In the rows, zero is written as 128.
Named moves come first, each a turn or a mirror and shown by rows before and after it. Which of them, in which order, take the first row of each pair that follows to the second? Write the first one first, as in the answered first pair.
Sav (before -> after):
[ 98  97 126 122 118 140 127 134 135  91 120 106 111  51  97 172 154]  ->  [ 76  75 125 134 103 129 118 133 145  99 123 106  81  77 102 151 114]
[130 136  81 133 156 118 105 121 131 135 147 154 133 119 126 133 130]  ->  [124 131  82 136 152 116 104 120 133 138 148 155 125 124 128 129 120]
[143 122 148 143  94 132 149 144 111 116 126 107 140 127 110 121 117]  ->  [144 121 150 143  95 131 150 147 111 115 127 105 140 127 110 122 118]
gib (before -> after):
[122 127 128 166 146 119 123 158 154 137  89  95 114 132 143 153  96]  ->  [150 142 125 173 126 120 139 147 126 126  91  93 123 123 167 123 100]
[163 125 116 142 121 141 133 133 119 150 105 101 105 155 150  82  84]  ->  [129 108 123 133 145 141 115 147 152 164 102 104  95 165 122 117  79]
[ 88  93 108 120 111 116  88 117 125 108 162 127  93 103 103 127 137]  ->  [112 108 103 128  93 115 101 107  99  97 164 125 101  96 125 101 141]
vafom (before -> after):
[123 120 139 104 102 139  84 111 124 130 152 132 122 147 116 140 111]  ->  [129 124 132 105 114 137  78 108 123 138 151 127 135 146 115 149 117]
[117 152 168 112 134 136 151 106 141 146 124 194 159 148 125 117 129]  ->  [126 160 159 113 148 136 147 105 140 153 124 187 173 143 124 127 137]
[140 132  99 141 137 116 114 124 135 137 128 102 127  96 136 138 132]  ->  [142 126 109 139 120 122 126 131 131 121 121  98 119  89 139 133 135]
[126 145 114 125 151 137 110 128 152 148 140 175 135 141 125 131 109]  ->  [145 154 105 123 162 141 113 132 144 144 130 156 154 124 125 146 127]
Then:
(two moves a pair)
[161 146 159 112 116 129 149 142  98 109 120 121 179 102 120 164 150]  ->  [ 97  94 164 128 105 106 121 149 139 135 124 123 116 156 111 149  71]
gib Sav
[105  97 135 125  90 113 117 133 129  95 135 115  80 107 102 143 136]  ->  [118 126 127 111 123 121 115 127 123 102 143 127 120  89  91 166 177]
vafom Sav
[145 130 126 138  96 119 124 119  97 116 134 118 103 123 149  76 120]  ->  [147 138 134 131  95 126 132 119  93 109 138 133 110 117 145  76 138]
Sav vafom
[200 154 107 135 134 137 146 120  96 118 107  66 175  81 146 136 172]  ->  [ 96  91 157 107 135 143 131 164 176 115  92  84 104 110  80 194 144]
vafom gib
[124 119 124 141 142 128 125 130 140 172 113 133 130 177 141 113  77]  ->  [168 147 141 116 138 156 161 142 113 129  93 121 169 121 135 141 151]
Sav vafom
[106 100 112 128 122 112 129  92 100 103 168 100 110  76 115 129 159]  ->  [ 90  94 116 131 117 109 124  88 108 111 177 116  98  93 113 118 143]
vafom vafom
[216 187 145 148  79 141 177  99 102 136 148 165 136 100 180  91 138]  ->  [ 91 114 162 129 134 127 112 137 213 188 143 170  73 158 101 177  78]
Sav gib
[ 96 113 149 119  85 120 122 138 151 105 114  87 103 124 115 145  96]  ->  [100 121 142 132  73 112 123 117 136 115 134 111 100 142 134 104  80]
gib vafom
[130  94 141 137 111 135 140 165 147 112  78  63 117 121 125 153 101]  ->  [157 110 140 141  98 138 154 158 123 101  80  61 131 108 141 136 116]
gib Sav
[128 154  95 131 149 123  95 108 127 141 164 181 156 140 137 134 159]  ->  [109 116  99 152 117 106  90 113 137 143 155 161 108 167 152 105  99]
vafom Sav
[140 100 138 128 108 151 116 136 118 107 114  77 127 112 154 130  90]  ->  [133  99 150 125  96 155 127 138 116  98 118  94 118 112 152 122  94]
Sav vafom
[173 142 145 126 129  99 106 118 115 136 106 126 179 102 138 135 151]  ->  [154 119 175 123  81 104 130 126 114 107 103 143 135 109 141 105 132]
vafom vafom
[120  88  97 116 106 106 112  92  87 108 137  96 123  89 152 122 109]  ->  [107  84  95 117 109 101 106  88  95 119 147 109 115 103 149 116  99]
vafom vafom
[114 152 137 138 125 110 143 105 168 141 132 164 120 210 129 143  66]  ->  [154 179 114 148 135 107 142  88 144 149 137 157 153 201 150 130  80]
gib vafom
[ 92  78 136 124 126 102 115 115 133 121 153  76 119 135  87 167 119]  ->  [152 116 130 129 107 111 145  99  83  97 155  72 154 102 121 136 155]
Sav gib
[141 151 151 112 114 153 181 130 104  92 134 181 123 110 138 113 160]  ->  [ 83 111 156 116 118 140 150 140 148 117 135 182  78 151 118 123 105]
Sav gib
[102 147 141 107 157 159 137 131 159 127 110 153 140 115  78 186 158]  ->  [144 163 149 127  90 160 178 109 104  92 121 166 130 111 131  99 151]
gib vafom
[137 142 125 167 133 137 137 109  83 114 106 117 124 112 169  81  91]  ->  [ 89 119 126 146 192 137 103 131 139 142  95 106 124 118 118 160  95]
gib vafom
[134 157  94 131 113 110 139 102 109 163 140 135 149 139 175 141 121]  ->  [132 146  96 138  99 106 142 105 108 159 132 126 134 142 179 132 105]
vafom Sav
[123 171 144 112 127 139 152  95 112 127 163 193 151 146 122  98 160]  ->  [115 168 123 124 147 125 127  88 122 156 169 187 152 166 124  99 133]
Sav vafom
[161 175  83 138 158 134 100  88 103 150 159 142 185 106 155 119 191]  ->  [ 91 115  89 159 137 107  68  94 148 180 165 147 108 171 150  94  94]
Sav gib
[123  87 142 134  75 125 130 165 100 110  90 143 135 153 126 119 140]  ->  [117  90 144 121  96 132 125 173 113 112  87 143 146 145 109 151 159]
Sav gib
[113 135 114 113 148 108  98 116 121 106 171 139 108 101 100 186 148]  ->  [146 148 116 117 121 110 122 110  92  81 166 128 116  82 125 160 161]
vafom gib
[123 101 127 119 120 124 121 158 119  95 112  77 112  64  95 179 168]  ->  [128  96 143 127  72 124 145 151  98  74 118  97  86  73 117 129 150]
vafom gib
[145 155 154  97 154 159 149 160 168 129 121 153 151 160 123 133 151]  ->  [160 159 155 105 132 159 164 154 149 114 123 156 147 158 139 104 148]
gib vafom
